One turn sends every row of this set to another row. A few are shown first. Where does it send the rows asked after them?
Rav: [  3 -20  -1  -8 -19   5 -25  25  11 -33 -20   8]
kube: [ 15  17   3 -24   9 -11  -3  15 -12  24  -3 -17]
nivep: [ 14 -11   0   7 -12 -24 -21  13 -16  12   4  16]
kabo: [  8   7   2 -26   9 -11  -5   6 -10  28   3 -23]
tasut: [ 19  -3   0   6 -12 -22 -19  22 -14   5  -4  21]
redi: [ -1   0   1 -40   2  15  -9  17  14 -13 -19 -30]
boso: [ 11 -13   6  22  -4 -12 -19  12  -5  16  -3  18]
Sefib: [-12 -14  -2   0   3 -10  27  35 -16  13  -6   7]
mased: [-17 -27  -3   3  -6  -2  19  39  -7  -8 -13  14]
boza: [ -7 -12   0 -37  -1  15 -13   9  15 -12 -13 -33]
ren: [ -2 -30  -1  -5 -21   2 -29  16   9 -28 -13   7]
dugi: [-23 -25  -3 -14   0  10  24  37   2 -12 -17  -6]
zibe: [ 17   0   0 -18  21 -14  -1   0 -21  24  -1  -1]
Kip: [ -8 -10   7 -23   9  23  -9   8  22  -2 -18 -32]
Soka: [ -1 -33  -3 -18   0  13 -19   8   9 -34 -22   4]
mupup: [ 15 -24  -2   6  -1 -14 -19   8 -15  -6  -7  29]
voduf: [-18 -11  -1 -17  10   3  31  33  -7  10 -10 -12]
Kuno: [  0  -9   0 -41  22  13  -2   0   3  -5 -15 -26]
Boka: [ -4 -29   5   7 -11  13 -24  15  19 -21 -19   5]
pobo: [  8   7   9  -8  16  -3  -3   5  -3  35  -2 -19]

kabo goes to nivep
voduf goes to Sefib
Where do these go?
boso goes to Boka
Kuno goes to zibe
Rav goes to redi

One turn sends every row of this set to another row. A few are shown first. Where does it send the rows asked after them?
zadu: [  0 -18   5   0  12   3 -28 -30  -2  10  10   5  40  -1  -5 -10  -1   7
   5 -18]
dinim: [  2   6  13   8  -4 -24  24  -5  -2  -5  -8 -12  12 -19  -1 -14 -17 -32
   7   3]
totel: [  8  -1  12   0  11 -18  17   6 -13  -2 -22  -5  -1  -1   2  14  28  13
  15  20]
leki: [  1 -11 -14   7 -18  15 -22  -2  -8   9  15  11  10   1 -24 -17 -29  16
  -9 -10]
Kapar: [ 20  14  -9  -9  -1   1   1  13   3  -7  -1  -7   3 -27   6 -28 -20  -4
  19  12]
Zabu: [-19 -15  -8 -29   9   7  15 -27 -24  18 -17   4 -19   1  10  10 -13   3
   6   3]
nal: [-11  -7 -24   8 -15  13  -3 -23  -6   2  25 -20  20 -22  16   5   6 -11
 -16 -26]
beno: [ -8  -4  -4   8 -30 -12  19 -25  -6   1 -31  11  13   2  -6   0  -6   4
 -29   5]
lop: [  8  -1  -5   0   4 -16  13  -8  12  24  11   9  11  -8 -26 -16 -33   3
 -28 -13]
Dul: [-15   6 -12  11  16  -3   4 -21  -1 -17  -1 -18   5 -22  28   7  32  -7
  -1  11]
nepin: [-45 -11 -14   2  26  -2   7  15  -6   6 -13 -12 -15 -17  -3   0  -2   1
 -20  -9]
vorev: [-14  -7 -16  14  -3   2   7  -6   0  23   4   4  -1   5  -3  26  30  34
 -16 -18]
lan: [  2  17 -27  22   8  -8  12  19   7  21  -3  11  26  -9  22   9  10  15
   0   5]
mef: [-27   2 -12  -4  32   2  14  11  -4  12  47  -4  12 -12   0  -4   0   4
  -3  -3]
Mopa: [ 27   4 -10  -1  22  -7  -4 -28  -5   1  40  -6  22 -13  -3  -2   0   1
   5   4]
Rimim: [-24 -18  -6 -19   7  13  11 -26 -26   9   8  -3   0   9 -29  -1   7  22
 -23  -2]
sesav: [-12   1  -7   4 -23  10  -8 -14 -16  12 -42  -6 -12  -8  -8  -7  -1   1
   7  10]
Lun: [ 20   3 -20  -4  13 -20  20  11  -3 -18  -5  -2   6  14   6 -18   6  16
  23 -11]

beno goes to lop
Kapar goes to sesav
Where do these go?
nal goes to lan
Rimim goes to Mopa
zadu goes to Lun
Dul goes to vorev

One turn sends every row of this set to another row. A few are shown first. Where does it send the rows asked after them?
vig: [ -3 -14  -3  12  -2  19  -1  27  24 -18  -6 -20  -1  19   4 -18 -14]
Subu: [-18  19  -3  15  15  24  -1  -6  -3  14  -8 -34 -33 -16  -6  14  11]
fenu: [  5   0   2  -9  16 -17   5   2  -3 -28  17 -15 -39  32  -3  26   1]
Lenam: [-26  21   3  21  17  14  -1  -8  16  18  -7 -22 -28   8  -9   1   2]
meke: [  2 -31 -38  14   4   5 -24  11  -2 -12 -21 -17   1  15   0 -11  10]
tenob: [  2  -4   6  -8  12 -23   6  -1 -18  -4  11  -4 -43  34   4   0  -4]
Sabi: [ -1 -26  -2  20  -5  16  -2   7   3 -14   7 -24  -9  -8  43 -10  -1]
pozi: [ -4  -9  -1 -11  15 -12  -5  20 -16 -11  12 -22 -38  36  -5  32   9]
bukif: [  1  14   9   8  -8   9 -24  17 -22 -19  -4   1   4 -16   3  29  -8]
zake: [  7  20 -12   5  14   9 -38  -3  -9 -31   9  -5 -15   1  -1  38   5]
tenu: [ -5 -24  -1  16 -10  11   1  26   3   3  -1 -17  -3   1  38  -8   4]
vodor: [ -4 -22  -8  21 -17  10  -2  19  -4   6   2  -6  -3  -9  34  -4   9]
Dirib: [  0 -25  -9  24 -11  15  -4   1  -3 -10  11 -13  -9 -17  36  -7   4]
kaluk: [ -2 -14   3  -8  15 -15  -7   1 -30  -2  13 -14 -47  32   3   5  -2]
ris: [ 12 -21 -28  21   4   6 -10  -2  15 -17 -24 -18  -1   6  18 -14   2]
mebu: [ -1  17  -5  -2   7   3 -21   7 -24 -41  -4 -14   3 -17  -4  24   3]
Fepa: [ -5  19  -3  -5   2  -1 -19  20 -24 -29 -11  -9   7 -12  -4  25   7]
Dafo: [  4 -30 -32  18   4  10 -19  13   4  -5 -27 -25   0   8  15  -9   8]
fafiz: [  2  11   8  12  -3  12 -26   7 -24 -27   2  -5   0 -19   3  29 -10]
sava: [-11 -21  -7  -6  17 -32   2   3 -24 -19  -9 -24 -20  32   1  11   9]
mevov: [-10  -8   4 -14  22 -24   4  12 -17 -12  -2 -38 -29  21  -7   5  17]
todug: [ -4  -3   6 -11  24 -28  11   0  -7 -20  -1 -34 -30  19  -5   1  12]
salav: [ -2  23  -8   0   8   5 -33   0 -23 -33   8  13  -6  10   0  12 -10]
zapo: [-29  16  -1  21  19  21  -9 -11   8  20  -5 -29 -32   9  -8   3   3]
nov: [ -7  18  -8  -3   7   6 -38  15 -31 -21   5  10  -4  13  -3  15  -5]
kozal: [ -8 -14   1  12  -7  18   4  25  22 -11   9 -17 -10  20  -2 -22 -14]
maf: [-19  18 -21  19  12  24  -5 -22 -13  12  -1  -3 -41   5   2  13  -3]
Zunel: [  5  25 -11   0   8   3 -33  18  -7 -14  -1   7  -7   8  -3  39  11]
Lani: [ -9 -17  -6  -4  17 -33   6  -6 -18 -27  -7 -22 -21  30   4   9   4]
roz: [-22  13 -14  15  17  18  -8  -8  -3  11  11 -21 -43   8  10  34  18]
bipi: [-15  27 -10  13  10   7   8  -6  12  13   4  -5 -37  10  11  30  15]
mut: [-13 -25  -3  13   1  30  -8  22  10 -14  13 -30 -17  17  -4 -20 -12]
mab: [-15  28  -1  14  10  16   9  -4   7  15 -11 -24 -28 -14  -6  12   9]
lomop: [-19  24 -19  15   6  18   1  -9  -9  22 -10   4 -35  10   0  13   0]
tiru: [ 10 -22 -35  16   3   0 -13  -2  11 -24 -18 -10   1  12   3 -16   4]
dusi: [ -7 -24  -9  14   4  31 -13  23  11 -22   1 -35  -8  16   3 -14 -15]

bipi goes to Zunel
fafiz goes to Lani
Where do these go?
kozal goes to vodor
mevov goes to Subu
Sabi goes to ris
maf goes to salav

